One turn moves every row onto another: examples first, then more rows asked
q_593: [-14  -1 -12  25   2   9  -8   8 -18 -15  -1 -13  -3 -23   6  24 -10]
q_166: [-28  -6 -27   0  10   0  -5  -5  -9 -12  -4 -22   9  19   5   2 -18]
q_559: [-15  16 -16  17   6  -9 -10  -1 -32 -20   3 -18   5  10  -2  -6  17]
q_76: [-15 -11 -13  22   8  -1 -19   6 -13  -7   0 -16 -11 -18   5  24   2]
q_853: [-22   3 -27  15  13 -21 -16 -16 -25 -15   6   2  -2  -2   6 -13  -4]
q_648: [-33  -5 -31   4  19  -6  -6   3  -7 -15   3 -18   3  10 -10  16 -13]
q_20: [-21  -2 -26  10  13 -11  -9  -3 -18  -6   9  -9   2  -4  -4  24 -26]
q_387: [-10  -2  -9  14   0  -5 -20  -7 -24  -5  -5 -26   0   9  15  -3  14]
q_643: [ -2  10 -21  28   7 -13  10   7 -27 -31  -8 -11  -5   5   2   7 -11]
q_866: [-23 -10 -15  13  12  -5 -14  -2 -10 -28  -7   2 -12 -13  13 -15  -8]
q_846: [ -2   9 -21  30   7 -12   9   6 -26 -31  -9  -9  -7   0   6   5 -11]
q_324: [-17   3 -16  16  12 -16 -21   0 -25 -10   4 -21  -3  10  -2   2  23]
q_33: [-25  -2 -22  16   6   1  -1  12  -9  -3   6 -29  -2  17  -3  14 -17]
q_753: [-26   1 -20  24   9  -3  -6 -11 -17 -28  -4   0  -1 -16  10 -16  -5]
q_426: [-14  14 -29   5   7 -12 -18   1 -31  -7  13 -13   0  13  -4  11   5]
q_989: [-22  -1 -18   0  16  -8  -5  11 -14 -18   2 -20   4  19 -12  12 -14]
q_174: [-26   6 -23  11  13  -2   3   4 -18 -18   3 -21  14  11 -12  17 -18]
q_618: [ -4  11 -26  25   5  -6  10  11 -24 -33  -8  -9  -8   2   4   8 -12]
q_921: [-21 -12 -13  30   1   4  -7   6  -6  -4   1 -18 -15 -13  14  10 -16]
q_189: [-33  -8 -30  13  15  -8 -14  -9  -7 -23  -3  -1  -8  -9   8 -13  -1]
q_738: [-27  -3 -21  27   3  -3 -10  -4 -11 -14   0 -11 -14  -2  17 -23   1]
q_543: [ -4  12 -27  25   5  -7   9   9 -25 -34  -9  -8  -8   4   5   3  -8]
q_499: [-11 -11  -6  14   8   2 -13  14 -12 -14  -2 -14 -10 -14   3  24 -13]
q_30: [ -8 -10  -8  16  -1   4 -16   0 -17  -1  -5 -26  -2  -4  16  19  -3]
q_904: [-13   6 -10  10  11 -15 -18   3 -26 -21  -1 -15  -5  14   0 -13  16]
q_548: [-28 -12 -26   8   7   3  -9 -13  -7 -16 -10 -10   0  -1  19 -12 -15]
q_710: [-23   6 -18  20   6 -11  -8   1 -19  -7   6 -28  -3  24   2 -12   7]
q_771: [-14   0 -25  17   3  -2 -20  -2 -21  -9   6   1 -13 -23  13  12  -6]

q_853 turns into q_426
q_593 turns into q_753
q_543 turns into q_643
Now find these:
q_866 turns into q_904
q_921 turns into q_738
q_166 turns into q_30
q_324 turns into q_648

